In the rows, zero is written as 128.
One turn sends every row of this set to another row. A few are shown first. Where does it send the rows asked after them?
K42: [129 119 168 107 150 132 115 116 156 116 133 126 102 136 105 116 111 144
 150 160 112 127  94 113 103  86 125 117  83]
K305: [138  99 140 152 122 124 122  96 146 100 140 103  76 108 151 113 160 145
 132 159 154 111 110 132 129 113 139 133 107]
K832: [128 129 171 123 117 124  98 150 136 129 130 141  78 143 120 136 130 125
 151 152 147 127 121  99 119  88 120 111  74]
K536: [141 101 149  94 154 158 118 125 127 120 102 131  83 125 121 110 119 145
 136 137 123 121 137 110 118 113 130 129  75]
K18: [123 116 179 134 147 134 157 158 148 144 108 146 100 118 111 107 146 145
 135 139 163 146 108 124 111 120 111 109  79]
K481: [135 121 176 133 133 112 131 157 147 126 117 127 101 124 110 125 143 144
 115 134 134 130 104 120  72 104 121 108  87]
K484: [131  94 129 146 144 114 124  91 154 112 152 126  95 117 159 142 146 118
 139 165 162 112 109 124 146 110 119 148  92]
K938: [133 100 131 152 133 105 138 120 144 108 149 145 101 117 177 132 146 120
 116 149 166 111 113 126 116 137 120 147  90]
K273: [137 107 148 146 113 103 133 125 135 107 156 125  93 114 171 112 151 123
 120 139 159 107 128 119 123 147 130 143 101]
K264: [117 114 169 107 173 152 146 121 145 133 117 137  95 134 119 102 121 155
 155 149 141 144 113 124 117 104 121 108  81]
K30: [134  95 145 136 130 114 121  91 149 108 162 107  88 114 149 121 146 119
 143 154 149 107 118 118 161 120 131 146 103]
K762: [139 101 146 138 131 108 144 103 154  99 158 117 112 107 157  97 137 134
 120 147 136 107 104 127 117 147 132 150 106]
K916: [133  93 124 153 144 122 126  93 151 104 137 123  85 114 161 137 155 137
 128 164 162 114 103 135 126 105 127 137  96]
K265: [150 112 163 111 147 128 124 123 139 150 112 105 124 113 115 122 133 130
 139 139 130 128 156 111  90 124 103 147  97]
K260: [128 119 183 112 143  97 128 144 155 141 148 129 125 133 107 136 121 107
 138 133 126 125 119 100 110 114 105 130  84]
K574: [152 123 158 120 110 149 103 133 144 137 109 137 107 112 111 107 124 128
 161 175 144 127 126  99 122 116 107 152  77]
K168: [122 131 176 127 131 141 128 141 144 151 124 148  99 131 122 112 132 132
 173 167 170 147 124 108 130 107 103 120  79]
K377: [134  98 130 145 148 107 144 102 155 105 153 136 116 113 170 124 136 127
 118 155 149 111 103 131 109 136 120 152  95]
K923: [150  98 165 123 132 134 136 157 146 135  97 135 101  99  93 115 145 126
 117 129 140 122 115 110 127 129 115 138  74]
K904: [120 121 182 113 166 124 151 129 149 158 133 128 127 130 122 115 126 130
 159 143 148 147 137 116 109 122  97 125  92]

K42 goes to K260
K265 goes to K574
K30 goes to K273
Where do these go?
K938 goes to K916
K168 goes to K18

